[[150 126 140 135 130]
 [124 113 153 122 134]
 [143 119 128 129 133]]
:
[150 113 128]

[[153 158]
 [104 121]
 [ 99 105]
 [125 149]
 [100 109]]
:
[153 121]

[[124 127 132]
 [136 141  99]
 [125 130 141]
 [129 130 144]]
:
[124 141 141]

[[106 127 146]
 [103 143 139]]
:
[106 143]

[[155 110 117]
 [120 145 124]
 [112 128 141]
 [135 122 126]
 [105 124 149]]
:
[155 145 141]

[[152 152]
 [145 123]
 [115 112]
 [154 143]]
:
[152 123]

[[105 129 135]
 [114 120 123]
 [107 124 129]]
:
[105 120 129]
---
[[130 132]
 [151 158]]
:
[[132 130]
 [158 151]]

[[128 128 116 126 128 121 127 126 128 115 124 127 127 118 114 128]
 [126 139 125 154 134 128 153 130 153 124 127 157 156 124 123 134]
 [129 130 117 142 129 123 140 127 141 114 122 139 141 119 116 130]
 [127 124 129 118 125 128 120 125 116 129 126 120 118 127 130 124]]
:
[[128 128 128 116 126 128 121 127 126 128 115 124 127 127 118 114]
 [134 126 139 125 154 134 128 153 130 153 124 127 157 156 124 123]
 [130 129 130 117 142 129 123 140 127 141 114 122 139 141 119 116]
 [124 127 124 129 118 125 128 120 125 116 129 126 120 118 127 130]]

[[125 147 115 136 133 123 113 124 127 117 128 129]
 [134 112 156 114 126 123 143 122 119 138 129 122]
 [123 118 131 126 128 128 133 134 133 122 136 130]
 [126 114 127 127 125 137 135 136 137 131 131 132]
 [131 146 114 129 137 125 110 116 121 121 115 130]
 [135 132 121 125 129 129 125 124 118 135 109 128]
 [130 124 135 125 129 133 129 123 132 132 131 128]
 [127 111 131 122 123 129 140 137 127 130 126 129]]
:
[[129 125 147 115 136 133 123 113 124 127 117 128]
 [122 134 112 156 114 126 123 143 122 119 138 129]
 [130 123 118 131 126 128 128 133 134 133 122 136]
 [132 126 114 127 127 125 137 135 136 137 131 131]
 [130 131 146 114 129 137 125 110 116 121 121 115]
 [128 135 132 121 125 129 129 125 124 118 135 109]
 [128 130 124 135 125 129 133 129 123 132 132 131]
 [129 127 111 131 122 123 129 140 137 127 130 126]]

[[130 134 142 119 132 119 136 110 138 132 122 143 125 133 111 132]
 [138 118 134 141 123 137 116 135 126 131 130 111 148 119 131 135]
 [122 155 138 119 152 109 134 127 114 116 128 135 127 136 130 138]
 [134 130 135 132 125 129 120 135 134 135 124 116 147 129 128 130]]
:
[[132 130 134 142 119 132 119 136 110 138 132 122 143 125 133 111]
 [135 138 118 134 141 123 137 116 135 126 131 130 111 148 119 131]
 [138 122 155 138 119 152 109 134 127 114 116 128 135 127 136 130]
 [130 134 130 135 132 125 129 120 135 134 135 124 116 147 129 128]]

[[131 136 125 137 130 131 132 129]
 [136 118 133 135 122 130 130 132]
 [129 135 126 130 127 128 133 130]
 [130 135 125 134 128 130 133 130]
 [129 134 126 127 126 127 134 130]
 [130 135 126 132 128 129 133 130]
 [134 139 123 153 137 138 128 127]
 [133 121 134 134 123 128 129 130]
 [129 135 126 129 127 128 134 130]
 [132 137 124 143 132 133 130 128]]
:
[[129 131 136 125 137 130 131 132]
 [132 136 118 133 135 122 130 130]
 [130 129 135 126 130 127 128 133]
 [130 130 135 125 134 128 130 133]
 [130 129 134 126 127 126 127 134]
 [130 130 135 126 132 128 129 133]
 [127 134 139 123 153 137 138 128]
 [130 133 121 134 134 123 128 129]
 [130 129 135 126 129 127 128 134]
 [128 132 137 124 143 132 133 130]]

[[115 136]
 [123 131]
 [105 135]
 [152 110]
 [138 128]
 [145 110]]
:
[[136 115]
 [131 123]
 [135 105]
 [110 152]
 [128 138]
 [110 145]]

[[129 130 128 127]
 [134  99 118 120]
 [131 137 131 127]
 [124 123 134 151]
 [145 131 116 134]
 [132 132 124 118]]
:
[[127 129 130 128]
 [120 134  99 118]
 [127 131 137 131]
 [151 124 123 134]
 [134 145 131 116]
 [118 132 132 124]]

[[127 114 133]
 [125 141 101]]
:
[[133 127 114]
 [101 125 141]]
